One turn moves every row onto another: examples first, then more rows asked
furo: [-1.45  2.36 -0.64 -0.69  0.17  3.47 -0.30  0.59 -0.82  0.51  0.53 -1.05
  0.74  0.57  1.87 -2.84  1.38 -2.04 -0.17  1.20 -0.71 -2.42 -3.56  1.22
 -0.58 -2.13 -0.52  0.01]
Divir: [-1.38 -2.05 -0.11  0.44  1.44  1.94  0.30  2.50  1.10  0.80 -0.34 -2.17
  1.46  1.01  1.60  2.28 -1.89  0.97  1.91 -0.97 -0.99 -0.40 -0.60  0.15
  1.62 -1.20 -0.81  0.78]
fip: [-2.69 -2.58 -0.95  0.54  0.10  2.87  1.06  2.55  0.31  0.40 -0.19 -1.72
  2.26 -1.32  0.92 -1.35 -0.42 -2.46 -0.23  0.13  0.40 -1.21 -0.94  1.20
 -0.16 -0.14  0.62  1.10]
vodu: [-0.45 -0.06 -0.27 -2.27  2.21  4.11 -2.16  0.42 -0.50  1.81 -0.96 -2.16
  1.10  0.30  1.25 -0.88  0.51 -1.70  2.21  0.37 -1.56 -0.47 -3.86  2.25
  1.69 -2.11  0.14  0.20]
boted: [-2.11 -0.61 -3.27 -1.08  1.71  2.93 -0.67  1.49 -0.76  0.40 -0.46 -1.25
 -0.85  1.30  0.91 -0.43 -1.26  1.12  1.10  1.10 -3.16  0.72 -0.27  0.14
 -1.17 -1.72  0.75  2.85]
ninuk: [-0.79 -1.01 -1.00  1.43  0.29  1.01 -0.27 -0.15  0.24  1.06  0.07 -2.37
 -1.02 -0.10 -1.09 -3.33 -0.47  0.21  3.07  0.08  0.27 -1.00 -1.51 -0.02
 -1.36 -2.19 -0.54 -0.54]
vig: [-2.54  0.53 -2.46  0.90  1.07  3.09 -1.25  1.15  0.97  2.84 -0.89 -2.62
  1.43  1.81 -0.01  1.91 -1.25 -1.88 -1.82  1.32  0.08 -1.21 -2.48  3.08
 -0.72  0.20 -0.45  0.24]
Reni: [-3.10 -1.39 -1.08 -0.86 -0.63  2.44 -1.30  1.25 -1.14  1.22  1.01 -3.03
  0.01 -0.44 -0.73  0.06 -0.54  1.57  0.65  1.94 -3.24 -0.21 -2.74  2.64
  0.07  0.93  1.20  0.43]
gos: [-0.97 -0.59 -1.94  0.43 -0.83  3.32 -1.00  1.49 -0.96  0.17 -0.04 -2.98
  0.29  3.79  1.72  1.79 -1.32 -1.24 -0.49 -0.46 -0.30 -0.53 -0.83  0.66
  2.56 -1.74 -0.87  1.98]
fopuz: [-2.95  0.07 -2.95 -0.77  1.34  3.61 -2.82  1.07  1.09  3.44  0.20 -2.89
 -0.19  1.40  0.66 -0.14 -0.51 -1.22  0.12  2.02  0.77 -1.04 -3.15  2.68
 -0.43  0.55  0.06 -1.01]
Gaz: [-1.66 -0.09 -2.11  0.13 -0.46  2.56 -0.30  1.50  0.44  0.61 -0.01 -2.14
  0.40  3.51  0.03  2.07 -1.60 -1.90 -2.98  0.51 -0.45 -0.99 -1.71  1.66
  0.79  0.11 -1.00  1.31]
Ruf: [-3.11  1.00  0.51 -1.21  1.81  3.46 -0.88  0.17  0.92 -0.81  0.26 -0.44
  0.39  0.97  2.71  0.19 -1.65  0.59  0.40 -1.62 -0.19  0.43 -1.91  0.93
  0.71 -2.57  0.07  0.20]
sida: [-1.74  0.23  0.27 -0.58  0.72  2.26 -0.40 -0.98  0.34  1.18 -0.34 -1.73
  0.06 -0.41  0.82 -3.06 -1.15  0.12  1.63  0.65 -0.60 -0.50 -4.12  1.00
 -3.11 -1.28  0.29  1.26]
Mov: [-2.85  2.17 -1.46 -0.40  1.86  1.59 -1.62 -0.27 -0.12  2.18  0.59 -2.99
 -0.53  1.41  1.66 -0.63 -1.03  0.57  0.20  0.92  0.67 -1.26 -3.89  3.04
 -0.86 -0.77 -2.42 -1.29]
Famu: [-2.10 -0.34 -4.18 -2.09  1.63  2.26 -1.12 -1.32 -0.12  1.18  0.17 -1.80
  1.57 -1.88 -0.30  0.01 -0.97 -0.31  0.96  0.64 -2.04 -0.70 -2.77  1.21
  2.60 -0.73  0.18  1.27]
Denag: [-1.02 -0.48  0.63 -2.26 -0.29  3.48  0.84  1.02  0.63 -0.44 -0.82 -2.14
  1.96  1.98 -0.93  0.03 -1.57 -1.40  0.84  2.06 -0.13 -0.27 -0.28 -0.39
 -0.67  0.55 -0.18 -0.48]
bel: [-0.11 -0.81 -3.82  0.74  0.68  1.95 -0.19 -0.23 -0.14  0.53  0.95 -3.11
  0.38  2.05 -0.42  1.33  0.13 -0.62 -1.68  1.61 -2.69 -0.46 -0.15  2.18
 -0.03 -0.08 -1.19  1.54]
Mamiv: [ 0.00  1.59 -2.94  0.23 -0.93  1.37  0.57  0.37 -0.39 -1.13  0.02 -2.23
 -0.37  0.52 -0.57 -1.53 -0.62  0.39  0.84  0.93 -3.08 -0.76 -0.17 -0.60
 -0.60 -1.80 -1.54  1.48]
git: [-2.44 -0.54 -1.01  0.05 -0.68  2.58 -0.23  1.69 -1.18  1.15 -0.70 -3.33
  1.98  0.49 -1.91  1.24 -0.91 -0.76  2.02  1.27 -2.18 -0.21  0.36  1.88
 -1.40  0.28  0.39 -0.79]
tazu: [-0.16  0.36 -1.45 -1.23  0.95  1.88 -1.19  0.66 -0.10  2.24  0.09 -2.65
 -0.64 -1.05 -0.99 -0.81  0.03 -1.44 -0.63  0.16  0.16 -2.27 -1.76  3.96
  1.40 -0.26  0.60 -2.22]
muvut: [-1.22  1.40 -2.01 -0.16 -0.83  2.05  0.81  0.85  0.66  2.14 -1.56 -2.16
  1.97 -0.64  1.25 -0.66 -1.50 -0.62 -0.89 -0.25 -0.69 -0.02 -1.66  3.34
  0.91  1.87  0.94  1.37]
vinoz: [-1.52  0.45 -2.04 -0.51  0.09  2.16  0.54  4.37  0.16  1.40  0.29 -0.98
 -0.08  2.00  1.19 -0.26 -0.97  0.82 -1.57  0.15 -2.32 -0.98  0.36  0.97
  0.26  0.11  0.42  0.21]
mazuf: [-2.42  1.68 -2.61 -1.66  2.25  1.83 -1.93 -0.95 -0.04  0.71  0.72 -1.06
 -0.72  0.10 -0.19  0.68 -1.09  1.00  0.63 -1.16 -1.34 -0.59 -1.34  1.13
  2.24 -3.08 -0.49 -1.31]
dorag: [-1.05 -2.73 -1.85 -0.76  1.90  2.14 -0.53  1.37 -0.41  0.93  0.54 -1.64
 -0.18 -0.49 -1.21  1.16 -1.92 -0.20  2.78  1.29  0.20 -1.88 -0.29  0.55
 -0.65 -3.20 -0.91  0.70]
reli: [ 0.57 -2.85 -2.95  0.38 -0.65  2.01  0.26  0.77 -0.02  0.15  0.23 -3.27
  0.86  2.56  0.62  0.33 -0.43 -1.43  0.60  1.39 -0.33  0.35  0.18  1.03
  0.32 -1.45  0.04  2.71]
Karu: [-0.07  1.66  0.97 -0.38  0.51  3.59 -0.02  0.82  0.02  1.12 -1.91 -2.31
  1.46  2.04  0.03 -1.06 -0.86 -0.29  0.09  1.08  0.60 -0.58 -0.46 -0.94
  1.41 -2.90 -0.73 -0.86]
lod: [-1.22  2.08 -0.40 -0.13  0.97  1.41 -0.50  0.03 -0.83  0.97  0.18 -2.13
 -0.81 -0.55 -0.49 -0.80 -0.95  0.48 -0.48  0.39 -1.81 -2.29 -1.85  1.86
 -3.50 -2.65 -0.31 -0.39]
nupud: [-1.54 -0.92 -0.80 -2.29  0.60  1.44 -1.01  1.14  0.93  1.48  0.01 -1.33
 -1.00  2.39 -0.73 -0.43 -0.25 -1.09  2.62 -1.06 -1.10  1.01 -2.18 -0.27
  2.03 -1.35 -2.29 -0.89]
gelo: [-1.62 -0.05 -1.28 -1.35 -0.93  1.74  0.47 -0.65  0.43  1.28 -0.05 -0.96
  1.09 -0.26 -0.91 -1.26 -0.89 -2.67  2.87  0.59  1.41 -0.72 -3.09  0.51
 -0.14 -1.58 -2.57  0.77]
ziti: [-1.83  1.60 -2.79  0.46  2.01  2.21 -1.01 -1.32 -0.07  1.36  0.57 -3.11
  0.81  1.08  1.06  1.16 -0.49  0.38 -1.46  1.46 -2.23 -0.82 -2.87  3.30
 -0.53  0.48 -2.17  0.69]
pulif: [-0.69  0.28  0.99 -0.62  0.33  2.53 -0.61 -0.38  0.68  1.13 -0.14 -2.48
 -0.57  0.33  0.52 -1.40 -1.06  2.08 -1.10  1.12  0.59 -0.74 -3.40  0.13
  3.31 -1.91 -0.28 -0.26]
Fule: [-3.45  0.20  0.18  0.44 -0.26  2.26  0.50  2.45  0.61  0.09 -0.10 -0.51
 -0.01  1.21  0.93 -1.52 -0.60 -1.67 -0.33 -1.90  0.82  0.29  0.06  0.69
 -0.58 -1.69 -0.47 -0.78]
bavib: [-0.52 -1.98 -1.70 -0.73 -0.87  1.67 -0.48  2.05 -0.30  0.91  0.25 -2.94
 -0.42  3.12  1.50 -1.83 -0.83 -1.24  2.18  1.10  2.13 -0.01 -0.88  0.65
 -0.06 -2.78 -0.03  0.90]
nuten: [-2.16 -1.18 -4.36 -0.52  0.43  2.13 -0.28  2.00 -1.18  1.99  0.15 -1.80
  1.19 -1.33 -1.32 -1.81  0.65 -2.25 -0.19  1.13 -1.89 -1.71 -0.76  1.02
  0.93 -0.78  0.28  0.32]
befe: [-2.42  0.98 -0.97  0.98 -0.83  1.76 -1.61  0.15 -1.12  2.95 -0.48 -3.14
 -0.61 -0.35 -0.43 -1.19 -0.21  2.36  0.27  0.44 -2.07  0.53 -3.23  1.91
  2.39 -1.63 -0.03  0.21]
poki: [-1.40 -1.63 -2.26 -0.81 -0.57  3.29 -2.44  0.97 -0.48  0.72  1.14 -3.61
 -1.43  2.87  1.97  0.23 -0.86 -0.51  1.64 -0.12  1.10 -0.60 -1.32  0.43
  3.17 -1.24 -0.63  0.29]
lolan: [-2.51 -0.35 -2.86 -0.45  0.43  3.80 -3.22  0.46  0.17  3.10 -0.03 -3.88
 -0.33  1.47  1.93 -0.57 -0.45 -0.75  2.85  0.65  1.32  0.00 -2.44  1.62
  1.60 -0.60 -0.24 -0.35]
papo: [ 0.41 -1.76 -1.30  0.79  0.83  2.70  0.11  0.51  0.14 -1.34  0.40 -2.61
  0.50 -0.36  0.97 -2.04 -0.75  1.01  2.62  1.67 -1.52 -1.78 -1.44 -0.67
 -0.23 -2.00  0.12  1.86]
Migar: [-2.05  0.10 -0.48 -0.77  0.74  2.02 -1.30  1.08 -0.20  1.72 -0.05 -3.05
 -0.07  1.95  2.93 -1.65 -1.45 -0.07  2.39  0.92  2.83 -0.91 -3.39  1.95
 -0.52 -2.45 -0.96 -0.26]
ronod: [-0.59  1.14 -0.98 -0.22 -0.07  1.07  0.93 -1.46  0.58 -1.27  0.02 -2.78
  0.61 -1.49  0.09  0.84 -2.19  0.76 -0.20  0.61 -1.82 -1.59 -1.92  1.22
 -1.54 -0.75 -1.07  1.80]
Voza: [-2.73  0.80 -2.80  1.04  0.10  0.43  0.57 -1.36  0.94 -0.06 -0.49 -2.47
 -1.31  0.39  0.56 -0.61 -1.08  1.02 -0.44 -1.10 -1.44  1.22 -0.64  1.05
  0.13  0.81  0.35  1.32]
mumum: [-1.52  0.98 -0.50  2.17  1.51  1.63  0.04 -0.57  0.12 -0.42  0.63 -3.18
 -0.15 -0.98  1.83 -0.17  0.35  0.37 -1.33 -0.29 -0.14 -3.01 -1.59  2.35
  0.30 -1.10  0.98 -0.85]

git -> Denag
nupud -> vodu
vig -> Gaz
Now these:
Fule -> Ruf
lod -> ronod
Mov -> ziti
gelo -> furo

One turn moves every row onto another: examples first, then more rows asked
mepa: [ 0.18  0.48  0.88  0.06 -3.47 -1.55 -1.77 -2.63 -1.04  1.40 -0.83 -0.08
 -0.06 -1.91]
buziv: [ 0.97 -1.49  0.16  1.26 -2.95 -0.77 -1.73  0.60  0.64  3.73  0.85  2.27
 -0.86 -0.92]
kun: [-0.06 -2.23  2.85 -0.64 -2.29  0.57 -1.15  0.18 -2.04  2.28  1.63  0.23
 -1.21  1.12]
Nifo: [ 0.47 -3.18  1.60 -2.42 -3.86  2.06  0.44 -1.33 -0.04  1.37  1.71  1.10
  0.13 -0.57]
tarur: [ 0.87 -0.68 -0.87 -1.82 -1.09  2.55 -0.01 -0.38 -1.93  0.72 -0.73  0.04
  0.14 -1.56]
Dof: [ 1.29 -3.02 -0.08  0.24 -3.67 -0.15 -2.40  0.09  0.10  1.61 -2.03  0.55
 -1.78  0.46]
ved: [ 1.26 -2.39  0.26  1.86 -3.19 -0.67 -2.26 -0.17  0.95  1.97 -1.68  0.78
  0.32  0.82]
Vukel: [ 0.11 -0.06  0.95 -1.96 -3.51  0.07 -1.66 -3.63 -0.35  1.56  0.69  0.26
  1.27 -1.58]
pov: [-1.58 -2.11  0.80  1.09 -4.54 -0.79 -1.85  0.59 -1.32  1.22 -0.69  1.05
 -0.27  0.14]
voma: [-0.88 -1.05 -1.73  1.39 -1.93  0.58 -0.65 -0.79  0.74  2.89 -1.32  0.56
  1.25 -1.68]
vak: [-1.10 -2.72  1.71 -1.87 -1.55  2.52  0.26 -1.40 -1.30  2.88  1.16  0.29
  0.69 -0.85]
Vebo: [ 0.49 -2.22  2.38  0.30 -1.29 -0.18 -2.63  1.30 -1.89  1.24  1.18  0.63
 -0.05 -0.93]
lir: [ 1.24 -0.95  2.87  0.13 -2.71  1.37 -2.88  0.37 -1.08  2.55  1.46  1.90
 -1.16 -0.48]
Bopel: [-0.78 -1.59 -1.12 -1.15 -0.37  2.03  0.23 -1.32 -1.36  0.96  0.27 -0.56
  1.06 -0.81]
Tamok: [ 0.40  0.33 -1.28  0.78 -2.23  0.59 -1.11  0.60  1.78  2.46  0.81  0.09
  0.57 -1.92]
lopa: [ 0.26  0.11 -0.99 -1.14 -2.81  3.10 -0.36 -1.48  0.99  0.51 -0.27 -0.37
  0.73  0.14]
zazi: [ 1.55 -2.09 -0.50 -1.27 -0.30  2.33 -0.81 -0.84  0.60  0.26 -0.64 -1.18
  0.63 -1.17]
davad: [-0.13 -1.64  2.56 -0.43 -2.29  3.79 -0.65 -2.31  0.54  0.86  0.52  0.51
  0.45 -0.88]
belu: [-0.34 -3.75  2.43 -0.63 -2.14  1.48  0.10 -1.12  0.89  1.61  1.76  0.51
  0.75 -2.27]
Pesed: [ 0.06 -1.17  1.74 -0.47 -3.88 -1.29 -2.32 -3.35 -0.41  1.42 -0.27 -0.26
 -0.80 -0.99]
Fesub: [ 0.46 -0.46  1.84 -1.54 -2.68 -0.11 -2.97 -3.52 -1.02  1.32  0.46 -0.19
 -0.13 -0.78]
Vir: [-0.55 -0.55 -1.26  0.83 -3.53  0.70  0.11 -0.22  0.76  3.01 -0.82  1.00
 -0.49 -2.78]
Tesek: [ 1.56 -1.32  3.13  1.18 -2.43  0.24 -2.02  0.04 -0.41  1.48  1.74  1.04
 -0.12  1.14]
Boziz: [ 1.53 -1.50  1.77 -1.08 -0.30  1.84 -0.06 -0.39 -1.79  1.67  1.88  1.50
 -0.02 -1.61]
pafos: [ 2.03 -4.31  1.67 -1.10 -2.77 -0.24 -1.20 -0.12 -0.57  1.58  0.78  1.66
 -0.62  0.72]
Kadil: [-0.86  0.75 -1.76  0.30 -3.97  0.51 -1.14  0.61 -0.28  1.21 -0.42  0.33
  0.43  0.06]
gaf: [ 0.47 -2.48 -0.99 -1.21 -1.98  1.44  1.78 -1.51  0.94  2.16  0.60  0.76
  0.00 -2.05]
mapim: [ 1.33  0.13 -0.57  1.19 -2.95  0.65 -0.49  0.25  0.97  3.13 -2.08  0.27
  0.71 -0.49]
gevi: [-0.17 -2.58  2.02 -1.22 -2.29  1.48  0.66 -1.40 -0.57  0.93  2.90  0.22
  0.50  0.42]
puses: [ 1.23 -1.49  1.29  0.95 -4.20 -0.96 -0.85  0.77  0.29  2.49 -0.33  0.21
 -1.09  1.43]
bube: [ 0.63 -0.08  0.05 -1.55 -3.52 -0.87 -1.34 -2.98 -1.04  0.73 -0.99 -0.33
  1.06 -1.40]
rup: [-0.79 -2.90  3.47  0.63 -2.71  1.56 -2.09 -0.86 -1.64  0.80 -0.45  1.09
 -0.40 -0.39]
zuz: [ 0.28 -1.59 -0.84 -1.20 -1.31  2.59  0.10 -1.28 -0.09  2.66 -1.97 -0.16
  1.72 -1.11]
tev: [ 1.69 -1.36 -2.32 -0.04 -0.92  0.32 -1.24  0.02 -0.19  2.01 -1.58  0.28
 -0.90 -0.66]
Lozi: [ 0.53 -3.16 -0.51 -0.16 -3.81 -1.56 -1.63  1.00  0.83  1.21  0.06 -0.09
 -0.07  0.39]

Vir -> Nifo
zuz -> kun
Now these:
Vebo -> Tamok
pov -> lopa
gevi -> ved
Fesub -> mepa
pafos -> tev

